First come named turns, each shown by rows before and after it. For each pair of rows after them, which turns, in which order, take the first row to the second? The first pair is done for you.
j_168 (before |-> after):
[ -2  -5   8  20   0  12  -1  23   4 -30] |-> [ -2  12 -24   8  12 -23   1 -25  -3   3]
[ -1   0 -10   9  -1  12  -5  -1  -7  -2] |-> [ -4   1 -11   5  -4  10  -2  -4  -9   2]
[ -8  21 -10  -4 -14  -2  -6   7  -3  11] |-> [ -3  13  -4   5  -8   5 -16  22   5  -3]
j_332 (before |-> after):
[ 13  -7  16 -20  12   4   2 -10   5  -5] |-> [ 12 -12  13  -9  14   8  -2  -1   6 -17]
[  1   9  -7 -26   2  -8  -3 -33  -8  26] |-> [ 10   3   4 -24  23 -14  -9 -36   8   3]
[ 3 -1  3  0  0  4 -4 15  1 -2] |-> [ 1 -1  1 -1 -3  6 -3 16 -2  4]
[ 13  -4  -3  -6  -1  -6  10 -12  -3   9] |-> [ 16  -7   0  -4   7  -7   5 -13   3  -1]
j_953 (before |-> after):
[-11   0   0   6  -7  22 -12   7   2   0] |-> [-12   2  -5  11  -5  19 -14   6   2  -1]
[ 16  -2  -9   7  22   3 -29  -6  -1   4] |-> [ -1   7 -21  11  19 -10 -15 -21  -4   5]
[  0  -7  11   1 -14  20  -6  24  -5   0] |-> [  2  -5  -5  15  -4  11 -16  26  -5  -1]
j_162 (before |-> after):
[ -7   7 -20  13   0 -11   0  -5  -8  10] |-> [-13   4 -16  20   0   3   0   0  -8  -5]
[ -7  -1  14 -17  -3   6  11 -23   4  -4] |-> [  0   3   7  -9   6 -15  10 -21  11  -4]
[  8   8  -8  -2 -12   0   0   6 -10  27] |-> [  8   7 -15  17   4 -15  -5  16   1   7]
[  4  -1  -5   3   1  -6 -12   2 -12  23] |-> [  3  -4  -7  17   9  -8 -14   9  -7   4]

Between the rows of a pair lie 2 to 4 turns.
[  1   3 -26   9  19 -27  -7  -8   4  17] |-> [ -6  -1  -6   6  25 -29   7 -14  19 -12]
j_953 then j_332 then j_332
[ -3   4 -18   0  17   1 -22 -25   1   7] |-> [-16   2  -2   5  17   4  -7 -20  12 -25]
j_953 then j_953 then j_162 then j_162
[  1  -2 -21   4   7   9 -17  -6  -8   8] |-> [ -8  -1   4  -5 -18  -2  16  18   2   3]
j_168 then j_332 then j_162 then j_168
[  5   6 -11   3   8 -30   2  -7   2   5] |-> [ -4   8  -5  -2   3 -27  14 -11   6  -2]
j_332 then j_953
[17 -9  5 -3 14 -5  1 15 12 -5] |-> [  1  -6 -14  13  17  10  -6   7   4 -12]
j_162 then j_168 then j_162 then j_332
[-10   2 -18  29  11  -5  -8   4  -1 -24] |-> [-13  -3  -4   3 -10  38  -7  -1 -18  -2]
j_162 then j_953
[ -1  -4  10  15   4 -18   7  26  16 -21] |-> [ -3   4  13 -20 -21 -11  20   5  -3  25]
j_953 then j_162 then j_162
[ -7  -8  12  -2   7  24  -5 -13  -4 -18] |-> [  8 -13  25 -12   1  23  -5   3  -3  -8]
j_162 then j_168
[-10  -9  16  13  -2  11   1   0  -4 -15] |-> [ -6  -3  15   4  -8 -19  16   1  -3   7]
j_162 then j_162 then j_332 then j_168
[  0  -7  10  -2  14   6  -8  -7   4 -17] |-> [ -5   1  -1  -2  14 -10   3 -20   2  -8]
j_168 then j_162
[ -2  12 -12   7 -23 -17  13  21 -10  20] |-> [ -8  13  -8  13 -14 -30  22  17  -1  -1]
j_953 then j_162 then j_168 then j_953
[-15  -7  30  12   0   2   3   7   9 -30] |-> [-11   6  -2   5  15 -29  -2 -31   2   3]
j_953 then j_168
[ 5 -6 13 -6  1 16  2  7 -6 -3] |-> [ -2   4  -3  -5   4  -6  10 -13 -11  12]
j_953 then j_953 then j_168 then j_332
[  1   3 -19  12  15 -16 -11 -14  -2   1] |-> [ -6  -2   0  15 -13  -6   8  30  -4  -3]
j_168 then j_162 then j_168 then j_332
[  7  15 -33  17  -3 -26  -6   7  -7  26] |-> [-13  20 -31   4 -10 -19   9 -20  -9  23]
j_162 then j_168 then j_332
[ 16  -7  29 -17   1 -16  12  -6  14 -11] |-> [  9  -9  35 -11 -10  -1  14  11  12 -15]
j_162 then j_953 then j_168 then j_168
[ -3   5   7  -1 -17  -5  15  16  -4   1] |-> [  6   0  -8  16   3 -10  -5  17  -4  -3]
j_168 then j_332
[-15   3 -11  15  -4  14  14 -16 -13 -22] |-> [ -4   8 -26  11   6  -2   5 -28 -16  -1]
j_162 then j_168 then j_953 then j_168
[-12   9 -11   1 -11  -4  -1  -2  -4  -8] |-> [  0   7   1  -8  -9 -18   3   3   6  -8]
j_953 then j_162 then j_953 then j_162
[-10   4  -4 -11 -10  14   5 -22 -11  12] |-> [ -4   6   0 -12  -4 -17  16 -22   2  10]
j_162 then j_953
[ 22  -5   6 -11  12 -15  -6   4  25  -9] |-> [  2  -7   6  -1   5  25  -8   5  17 -28]
j_953 then j_162
[ 16   1   0 -14  14   3 -22 -15   3  10] |-> [ 15  -1  15 -18  11  10 -16  -7  10  -2]
j_168 then j_332 then j_168
[ 18   9   4   6  -8 -20  -6  28   9   9] |-> [  4  17  -4  -2   7 -30   4 -20  12   5]
j_162 then j_168 then j_953 then j_332
[  5 -14  17   3   0  27 -14  13   9 -15] |-> [  0  -2 -12  14  23  -1 -19 -19   9 -13]
j_168 then j_162
[ -4   2  -2 -11   7   6   5 -30   0  11] |-> [  3  -9  19 -13   8   9   7 -12  13 -11]
j_162 then j_953 then j_953 then j_168
[ -9   4  15   3  -6  20   5   8   5 -23] |-> [ 16   6   8 -20  -5   4  -5  -4  -4  23]
j_162 then j_953 then j_168 then j_168
[ 14 -12   7   9  -4  22 -20  45  -2   0] |-> [ 23   0 -21  -3  23 -22 -22 -13  -1  27]
j_168 then j_332
[ -8   9  -1 -12  -4  -4  13 -16   2   5] |-> [ -6   1   6   4  -7  16   3  13   3 -15]
j_168 then j_332
[-11   2 -15   8  21   5 -14 -25  -6 -11] |-> [  2  -6  -6  10  11  27 -25   9  -9  -3]
j_168 then j_953 then j_953 then j_953
[ -2  -1   8  18  19  -5  -9  15   3 -31] |-> [-21   6   5  13   8 -12  14  -1   1 -29]
j_953 then j_953
[ -9  -3  -6  14  10 -23   3   2   6 -14] |-> [-15 -11   6   4  -6  20  -4   5  -3 -15]
j_162 then j_953
[  7 -13   0   8  10  23 -24  18   8  -7] |-> [-29   5 -20   9  -5  19   1 -13  -5   2]
j_953 then j_953 then j_162
[-17   0  15  13  -1  10  12   5   7 -22] |-> [ 21   4   8  -1   8 -22  -4   7   4  19]
j_162 then j_953 then j_162 then j_953
[ 13   5   1  -6   7 -27 -10  -6 -13  17] |-> [  0  -5  19   2   7  15 -12   3  -7 -26]
j_953 then j_332 then j_332 then j_162
[ -7   1  18   6  -8 -31  13  18  13 -12] |-> [ -3  -9  18  16   8  -7 -11  18  14 -30]
j_162 then j_168 then j_168 then j_168
[-21   4   1   0  18 -10   2 -19  20 -28] |-> [-20  -4  25 -14  -2  16   6   3  17 -25]
j_168 then j_953 then j_332
[  7   0   1  11   9   1   5   6   3 -17] |-> [  9  -2  10   1   7   5  10   5   5 -17]
j_168 then j_953 then j_168
[ 19  -9   3 -15  21 -20  -7 -12   7   7] |-> [ 14 -17  25 -12   1   5   0  25   5  -4]
j_953 then j_953 then j_168 then j_953
[ 13  -2   9  -2   5  45 -21  15 -11  -7] |-> [ 20   6 -12 -11  26  10 -25 -28 -10  11]
j_168 then j_332
[  1   4 -15   5  -6 -14   9  14  -6   7] |-> [  8   5  -8  -6   0 -22  11   1  -1   8]
j_332 then j_332
[ -6   1 -17  23  18 -19   0  16   4 -25] |-> [-27   9 -31  14   3   4   6 -11 -16  -7]
j_332 then j_162 then j_168 then j_953
